In the rows, zero is written as 128.
Families of rows that turns and mirrors carry onto each other, the same ones carrying the whole set onto itself: the rest of each named row's family, in list order:
3 families of 5 rows:
bon: [150 145 123 134 148 143 103 121 119 141 109 172  99 151]
zotab: [163 136 125 127 124 107 151  98 108 145 132 155 115 104]
Mumav: [154 152 111 112 135 122 103 120 147 140 119 155 103 161]
lokol: [131 118 106 115 119 148 152 111 143 154 143 182 115 146]
der: [133 138 104 134 114 123 106 121  99 142 154 150 143 142]
Vir: [150 118 136 130 125 106 121  90 128 134 123 157 121 102]
kefe: [142 115 119 144 130 143 159 110 141 127 139 177 118 155]
lum: [152 155 130 122 116 134 123  70 144 141 139 146 127 160]
nozik: [126 117 125 117 137 124 158 107 146 147 135 186 122 131]
patar: [133 129 105 152 104 127 122 127 117 138 166 154 120 145]
Legof: [157 146 108 126 159 127 108 132 139 140 129 156  96 139]
lovis: [111 136 126 129 115 128 111 113  97 125 156 153 116 138]
Zapat: [127 150 127 116 130 140 131  77 111 154 140 130 130 155]
ganam: [177 127 118 135 140 118 124  95 103 142 123 161 110 114]
Vok: [136 150 111 124 138 123 130  66 134 158 124 139 124 160]

The rest of the family of Vok: zotab, lokol, der, Legof
The rest of the family of kefe: bon, Vir, lum, lovis

Families of rows that turns and mirrors carry onto each other, the same ones carrying the whole set onto itself: the rest of each named row's family, in list order:
4 families of 8 rows:
buza: [130 138 144 144 152 139 145 124 141]
leg: [139  97 125 114 131 126 159 122 139]
munu: [142 126 136 106 127 122 112 115 102]
Dobe: [141 118 148 113 123 128 104 129 107]
rem: [110 128 135 131 106 112 152 109 111]
Kegu: [153  97 132 113 132 133 144 130 134]
tigi: [130 128 142 110 145 120 113 123 103]
toz: [128 120 121 146 102 127 149 136 159]
Rut: [120 130 116 146 116 135 149 126 159]
vitop: [138 121 120 115  88 110 124 141 137]
bogu: [117 131 115 142 125 121 161 132 153]
sop: [121 130 143 141 157 141 138 114 122]
mugal: [115 123 128 118  90 107 121 131 141]
pero: [148 122 128 123 142 138 113 149 149]
Pelug: [119 137 125 145 116 137 153 139 154]
Neguf: [118 154 136 138 116 123 105 135 121]
tav: [119 163 142 132 126 129 122 138 132]
Merig: [130 112 119 112  93 109 119 134 117]
sapif: [114 159 126 133 117 125 110 130 129]
Noren: [141 113 137 108 133 112 111 118 105]
duv: [128 118 118 111  86 119 122 131 136]
tof: [139  85 120 124 121 120 142 121 128]
Mefod: [139 129 136 123 124 135 101 150 151]
dage: [142 126 136 138 158 142 142 128 118]
duzu: [111 129 122 134 112 121 150 105 108]
Kune: [104 152 132 143 114 115 118 128 126]
samo: [151 127 130 117 133 136 111 140 156]
mek: [156 122 133 133 126 126 120 144 159]
Basot: [133 138 136 141 159 138 137 113 128]
Gofig: [102 127 131 125 121 122 143 115 100]
tugu: [149  95 125 118 127 133 150 113 135]
Solev: [120 119 127 133 121 113 162 110 110]

The rest of the family of Noren: leg, rem, vitop, sop, pero, Pelug, Neguf
The rest of the family of sapif: munu, Rut, duv, duzu, samo, Basot, tugu

Families of rows that turns and mirrors carry onto each other, the same ones carrying the whole set onto itself: the rest of each named row's family, in list order:
4 families of 8 rows:
res: [123 142  94  82 123 133 115  90 128 158 152 136 155 131 119 160 148 122
 160 141]
zeraz: [135 129 133  74 128 105 131  95  95 155 162 163 127 108 108 149 131 114
 154 130]
pegud: [138 114  89 109 158 133 137 104 128 165 185 143 141 133 137 121 163 112
 149 156]
sosor: [160 125 154  78 145 152 116 115 113 145 152 116 117 127 109 163 157 123
 149 169]
desa: [149 111 110  99 157 116 153 109 114 178 190 161 144 129 139 128 146 109
 152 147]
fid: [168 120 145  89 144 149 110 110 127 142 181 111 114 130 104 170 157 129
 153 159]
tebab: [139 120 107  88 167 128 105 124  93 162 164 138 161 125 141 124 155 128
 153 129]
vepaz: [131 112 117  95 164 138 108 106  91 165 172 151 134 138 132 121 172 123
 141 121]
vaz: [184 114 145  84 139 144 128 117 115 146 171 122 123 124 101 154 150 107
 165 174]
Ligi: [132 124 125  74 136 111 126  94  87 137 149 142 132 102  95 151 131 121
 153 140]
kabor: [155 109 165  94 127 138 134 108 116 135 180 124 152 126 122 159 130 125
 157 120]
Nuki: [125 149 107  86 125 124 100  91 125 136 160 131 146 134 115 147 136 120
 159 135]
dugal: [134 133 100  64 129 129 117  91 125 139 163 133 149 125 102 167 132 121
 162 157]
Lati: [145 129 154 106 134 126 148 112 123 125 173 112 148 124 122 158 132 126
 143 142]
loru: [149 110 116  78 158 142  99 121  98 168 165 144 156 137 139 124 171 112
 163 127]
luva: [145 137 100  70 125 128 106 101 124 148 155 136 154 131 110 151 139 102
 176 157]
dem: [133 140 119  86 134 112 121  90 108 153 153 151 103 106 104 140 141 117
 148 153]
sutet: [164 102 139  80 152 120 147  80 134 162 169 130 122 137 111 169 184 132
 153 114]
bori: [154  94 133  90 167 114 142  70 142 154 175 133 123 150 120 156 168 127
 160 118]
rezi: [164 106 154  98 136 145 149  97 126 125 178 115 150 136 117 151 134 135
 150 136]
Vuno: [169  97 140  66 151 126 126  83 136 162 169 139 139 150 124 156 174 124
 171 107]
kon: [153 112 157 123 140 129 134 105 114 129 173 106 133 116 114 153 132 128
 155 136]
Dele: [178 105 128  71 165 119 132  79 129 169 163 142 126 146 119 141 178 139
 160 111]
piz: [143 118  99  88 169 123 136 110 116 182 182 156 139 123 139 137 147 128
 146 159]
tesen: [182 107 110 101 161 106 145  87 131 148 153 119 148 135 120 119 168 121
 173 122]
kep: [168  98 121  96 169 110 125  94 125 133 154 110 129 134 110 129 187 107
 172 127]
duku: [134 110 127  90 167 132 119 117 102 159 156 136 151 132 147 120 180 122
 144 116]
Sel: [147 119 106  97 173 125 151 106 126 175 177 144 138 148 140 132 167 114
 142 162]
Kovod: [184 101 126  98 158  99 151  95 120 146 157 125 138 131 111 126 166  98
 179 134]
kilov: [174 107 122 108 157 114 141  90 119 141 143 100 146 139 105 140 178 110
 175 130]
Kugin: [133 142 112  87 137 105 131  98  85 158 150 148 123 109  99 142 154 115
 144 140]
sedu: [182 107 152  79 146 152 132 111 110 133 165 117 121 125  99 143 160 127
 151 159]

The rest of the family of tebab: Ligi, dugal, rezi, Dele, piz, tesen, sedu
The rest of the family of fid: pegud, vepaz, Nuki, dem, bori, kon, kep
The rest of the family of duku: res, sosor, Lati, sutet, Sel, kilov, Kugin

Families of rows that turns and mirrors carry onto each other, the same ones carrying the whole set onto itself: the rest of each named row's family, in list order:
6 families of 6 rows:
tufo: [114  83 151 149 159 108 111 118 121 109 171 113 121 113 143 117 141 139
 127 119 127 124 137 151 138 137 128 115 117 106 126 159 128 146 141 158]
gito: [111  84 133 135 143 117 131 155 134 115 135 137 147 144 143 135 123 178
 105 177 125 157 100 124 144 122 149 164 103 121 133 151 125 137 130 136]
ruvot: [107  93 144 134 147 110 110  99 121 119 164 106 118 132 130 118 153 136
 128 115 127 121 138 155 144 123 146 111 126 104 114 141 127 139 138 161]
funob: [116  86 149 125 137 130 138 141 134 118 156 124 151 147 136 135 113 178
 121 163 136 153  98 119 150 111 158 169 100 132 144 149 127 130 120 143]
Dat: [158 106 171 154 105 102 143 128 126 131 108 102 126 114 130 110 124 182
 136 148 133 141 110 129 113 102 145  99 113 138 149 135 124 134 127 123]
Luv: [125  94 150 128 127 131 149 125 135 114 163 129 145 162 139 149 118 173
  96 149 129 137 104 162 137 118 112 148 126 134 121 144 116 126 121 143]
zodum: [120  95 139 132 120 119 135 117 124 126 144 135 149 148 151 159 118 177
  87 179 128 129 109 154 143  96 116 140 124 143 126 141 123 136 120 145]
vifa: [114  90 160 133 119 115 124 130 130 127 141 141 157 139 128 147 120 188
 107 171 124 144 108 112 140  92 154 157 113 129 140 148 129 140 130 153]
Gagi: [112 105 145 143 139 109 143 137 140 125 133 136 151 146 133 155 111 186
 107 163 131 163 107 119 138 121 140 162 112 136 142 143 131 130 122 144]
Zema: [110  78 130 144 163 114 108  96 131 116 161 109 115 129 121 137 150 142
 146 152 134 127 139 140 143 120 160 133 105 104 153 168 141 144 135 137]
Zitik: [112  92 135 147 138 133 142 135 136 137 148 128 148 146 137 139 119 171
  94 164 115 142 103 128 144 129 148 168 114 143 154 152 126 133 133 142]
bima: [121 101 148 144 134 125 149 118 128 118 161 150 155 158 130 140 115 173
  86 155 128 129  96 149 151 124 136 145 108 133 131 159 110 144 122 152]
Mubo: [143 126 164 149 121  91 118 117 124  98 110 112 131 110 128 122 125 171
 135 145 122 129 104 132 112  97 168  83 121 137 137 129 129 141 150 133]
revan: [139 115 163 143 104 106 144 120 134 116 112  97 106 117 120 117 137 182
 135 138 127 135 104 132 117 102 155  90 130 132 135 120 128 141 140 134]
dis: [128  94 143 132 119 118 141 117 136 113 146 141 167 144 139 145 123 170
  83 160 133 151  96 147 157 115 119 136 111 137 131 145 110 119 120 152]
vafit: [158 110 145 139 108 123 154 100 131 112 107 119 121 116 154 138 137 167
 119 147 137 130 115 154 127 101 153  93 111 125 135 118 133 119 111 108]
temun: [137 118 171 153 110  96 138 118 131 123 104 105 117 104 137 118 128 183
 126 138 124 137 109 138 117 119 167  89 131 121 148 141 124 132 146 114]
dofat: [153 118 143 123 107 108 140 105 124 110 119 110 108 118 131 125 128 163
 134 171 141 127 107 146 141 105 166  88  99 132 141 109 128 134 125 111]
Badu: [119 101 134 136 168 106 125 111 139 126 157 120 124 116 143 129 144 128
 151 152 132 126 138 147 148 123 155 117  94  85 139 167 119 150 135 119]
sama: [148 119 141 143 103 110 139 103 126 107 105 111 127 104 142 126 122 162
 128 165 139 120 114 158 132 122 167  82 101 129 147 138 125 138 113 110]
Pevu: [101  97 140 141 158  97 109 106 120 100 172 110 123 141 130 126 134 133
 134 139 121 118 133 164 145 119 135 108 137 121 134 164 126 143 148 149]
siv: [141 129 174 140 112 103 146 125 127 112 103 111 129 114 144 110 115 174
 143 145 124 154 105 135 120  94 176 105 123 130 142 132 127 135 134 135]
Dopa: [120 105 140 145 157 107 112 103 113 115 146 116 125 120 133 109 142 130
 131 108 137 130 144 150 134 129 149 112 113 106 125 169 131 126 148 155]
Pom: [100 103 139 140 149 112 114 128 125  98 147 111 124 117 140 108 155 132
 128 129 110 126 141 154 126 135 138 113 124  99 122 167 128 139 146 145]
tulez: [126  95 145 136 130 119 141 129 145 118 151 137 166 151 133 144 131 173
  96 156 118 140 107 153 148 116 110 144 117 125 115 150  97 145 117 134]
bido: [148 114 140 132 117 108 134 118 128 106  98 122 134 113 144 119 142 176
 122 163 133 125 111 154 131 115 148  90 102 124 130 128 130 116 112  93]
Vorop: [157 113 136 147 122 112 124  94 132 119 103 105 117 108 137 148 142 164
 127 165 138 126 107 151 119  97 154  88 100 128 144 126 128 131 134 112]
mes: [153 113 156 147  95 103 139 124 109 110 115 120 114 125 145 128 119 164
 123 163 135 128 104 149 126 108 151  89  92 133 142 124 129 121 117 107]
Fofov: [131  92 131 141 161 127 118 105 134 124 163 104 121 123 142 134 149 121
 140 134 142 124 129 144 148 126 173 120  98  92 147 153 133 145 128 125]
Rakeg: [123 103 143 116 127 125 143 111 135 123 165 139 158 151 131 146 132 176
  85 162 133 130  96 148 155 112 136 138 108 141 123 126 117 140 119 153]
Kegaz: [110  98 127 130 158 105 115 108 132 135 159 110 107 132 136 133 130 124
 156 149 137 132 139 149 145 123 168 128 107 100 137 140 137 146 138 149]
meni: [116 102 139 139 161 116 102 123 127 127 162 112 111 124 136 140 130 123
 146 148 130 132 148 151 147 134 150 130  91 101 148 162 124 142 131 136]
Robu: [136 118 166 150 110  91 141 129 146 119 102 113 135 110 136 112 128 180
 150 155 120 151  93 143 112 104 154  98 121 116 138 144 120 136 135 120]
duka: [116 114 150 142 158 112 118 122 121 104 159 100 120 135 139 113 133 125
 129 118 124 130 131 163 121 134 152 114 136 106 127 157 131 150 148 154]
kogo: [106 104 141 124 133 124 141 142 147 139 146 129 137 151 129 148 122 183
 103 164 125 150  94 127 134 113 154 159 119 138 141 133 132 139 139 161]
zaf: [115 108 124 154 152  99 122  99 128 129 157 113 120 119 148 137 132 114
 156 129 130 130 137 150 137 128 155 123  97 103 140 155 134 134 139 132]

The rest of the family of temun: tufo, Gagi, dis, sama, meni
The rest of the family of mes: Dat, Zitik, bima, Dopa, zaf
The rest of the family of vifa: zodum, Zema, Mubo, Pevu, Vorop

Families of rows that turns and mirrors carry onto each other, the same ones carrying the whole set onto itself: the rest of each named row's family, in list order:
4 families of 8 rows:
tigag: [107 145 136 145 153 124 103 128 109 124 108  99 139]
lal: [145 124 121 125 134 132 164 137 141 126 123 137 126]
dif: [126 119 151 146 150 128 125 127 141 134 103 112 100]
Dabo: [120 142 133 170 139 134 103 116 130 119 119 114 136]
Feza: [130 150 130 128 125 153 119 121 148 104 132 129 157]
suko: [114 155 121 138 116 145 118 139 110 115 140 139 143]
vazo: [127 159 128 116 124 132 109 163 119 117 133 145 128]
puse: [143 120 128 104 113 139 152 140 125 118 125 141 139]
kif: [122 118 157 122 148 119 110 143 126 137 104 115 101]
bav: [113 133 154 113 162 117 121 133 131 133 110 100 109]
fedat: [126 144 123 153 147 117  95 122 110 138 115 120 134]
Bup: [137 106 139 118 145 117 125 116 135 135 112 107 105]
giz: [138 125 130  93 126 146 134 131 132 113 104 127 137]
Noner: [131 133 147  86 146 125 127 127 143 115 124 109 138]
nodu: [124 102 137 154 139 119 143 127 136 127 140 115 107]
namaz: [140 101 140 125 131 109 138 128 130 136 135 118  99]
kud: [147 135 123 110 135 106 154 150 119 130 133 129 132]
pebi: [121  91 127 138 144 113 139 126 118 134 142 109 126]
guv: [113 136 136 159 131 115 107 128 113 132 151 120 104]
rofu: [133 150 132 124 115 115 122 166 109 106 138 132 143]
tipu: [102 130 140 151 129 111 120 154 105 112 154 112 131]
vur: [121 141 118 117 138 142 114 114 127 118 142 123 167]
fik: [135 126 150 106 136 145 143 131 160 117 115 125 123]
Pipo: [125 146 130 115 138 131 110 123 123 106 119 108 169]
kolom: [108 137 134 151 146 125  94 112 124 127 134 107 112]
rav: [107 156 124 128 125 154 103 128 121 107 127 127 147]
pelit: [117 115 151  88 138 142 133 137 142 117 130 124 132]
naluz: [120 117 133 136 148 102 152 138 115 134 150 109 119]
Minez: [137 157 122 140 116 141 125 152 135 107 129 146 138]
gonun: [114 133 139 167 122 126 104 144 131 108 143 122 117]
tege: [106 120 140 141 128 116  96 144 123 111 159 119 122]
vor: [140 129 115 112 139 128 154 144 115 142 114 139 133]

The rest of the family of vor: vazo, kif, fedat, pebi, vur, pelit, tege
The rest of the family of naluz: tigag, bav, Noner, kud, rofu, tipu, Pipo
The rest of the family of guv: suko, puse, Bup, giz, namaz, kolom, rav

Families of rows that turns and mirrors carry onto each other, the same ones carrying the whole set onto itself: the rest of each named row's family, in list order:
4 families of 8 rows:
Sapi: [118 135  96 138 142 116  75 137 105 133 130 115 148 126 134 124 157 148
 114 131]
nelo: [145 119 128 152 122 124 161 136 146 116 115 125 115 140 142 141 122 117
 136 123]
rata: [121 131 101 154 129  99  70 145 120 129 128 121 149 125 126 123 165 116
 125 129]
daruf: [132 127  95 150 108 104  81 141 109 161 132 122 139 117 138 118 152 136
 125 132]
deruf: [145 128 127 141 138 134 167 130 149 121 120 118 124 136 130 139 133 148
 134 126]
Tukar: [138 124 117 159 131  90  93 136  96 140 133 118 154 128 144 129 168 146
 126 147]
nise: [132 132 139 145 142 126 163 133 138 103 123 106 129 134 131 146 127 128
 134 123]
dadab: [150 124 121 137 139 138 168 149 146 135 120 118 124 147 133 140 136 142
 133 128]
pufat: [123 125 107 151 126  99  67 142 116 135 125 117 137 128 134 127 164 112
 124 133]
vevev: [131 130 136 144 143 129 170 145 127 108 130 108 141 142 134 140 123 122
 127 126]
Zemog: [124 133 131 136 132 137 160 144 155 141 128 112 119 138 129 138 130 121
 134 108]
mivo: [124 137  97 143 132 113  82 140 102 140 142 106 149 113 124 120 157 147
 120 133]
fen: [133 132 140 133 145 132 155 142 132 103 129 102 136 133 135 148 121 118
 126 131]
Revo: [150 127 129 125 137 141 162 139 148 134 122 119 131 134 133 139 131 147
 129 135]
laram: [149 115 128 153 121 124 165 145 147 124 130 125 120 145 133 132 128 109
 130 130]
bila: [127 125  95 153 118 101  75 150 104 138 128 111 144 120 132 122 157 114
 129 131]
tabe: [149 118 127 153 130 127 159 150 143 117 131 116 112 149 137 143 125 112
 130 132]
ketiv: [130 133 105 157 111  99  79 132 117 155 139 136 139 123 140 122 150 144
 117 139]
beset: [126 128 124 140 128 135 159 134 153 124 114 119 119 134 134 136 125 118
 137 103]
Nonop: [131 120  97 156 113 103  87 130 115 161 139 134 135 124 145 112 157 140
 121 127]
kede: [143 128 125 136 140 138 174 143 142 132 124 121 138 143 130 133 134 144
 130 127]
Kun: [132 135 116 157 126  89  83 143 105 139 123 125 159 129 139 134 162 141
 126 147]
Daraz: [123 134 135 142 142 132 161 146 130 114 132 103 128 142 137 149 118 120
 127 120]
Kar: [117 131  95 146 144 115  87 132 105 135 141 114 152 121 131 114 164 149
 118 121]
Dudim: [119 121 105 160 128  95  80 142 110 132 130 116 145 126 137 120 167 108
 129 121]
Vofev: [155 114 130 142 121 126 153 146 147 121 120 124 117 140 142 141 123 107
 131 137]
nopuf: [122 128 131 141 128 133 163 140 153 134 131 117 125 136 126 129 128 109
 132 109]
Sez: [140 130 110 153 125  97  86 144  98 142 133 109 151 120 131 129 163 144
 128 151]
letut: [120 137  88 147 134 115  78 137 110 133 137 126 150 123 131 119 154 149
 113 128]
Kepos: [123 131 128 125 128 140 150 139 155 134 124 116 122 128 132 134 121 111
 130 108]
Nifil: [128 126 101 148 114 106  72 130 119 157 135 130 127 125 141 120 154 137
 115 135]
zin: [134 129 115 148 131  98  80 139 100 141 123 119 150 130 144 135 161 149
 122 151]

The rest of the family of nopuf: Sapi, pufat, vevev, laram, kede, Nifil, zin
The rest of the family of Vofev: Tukar, fen, Revo, Nonop, Kar, Dudim, Kepos
The rest of the family of deruf: nelo, daruf, nise, mivo, bila, beset, Sez

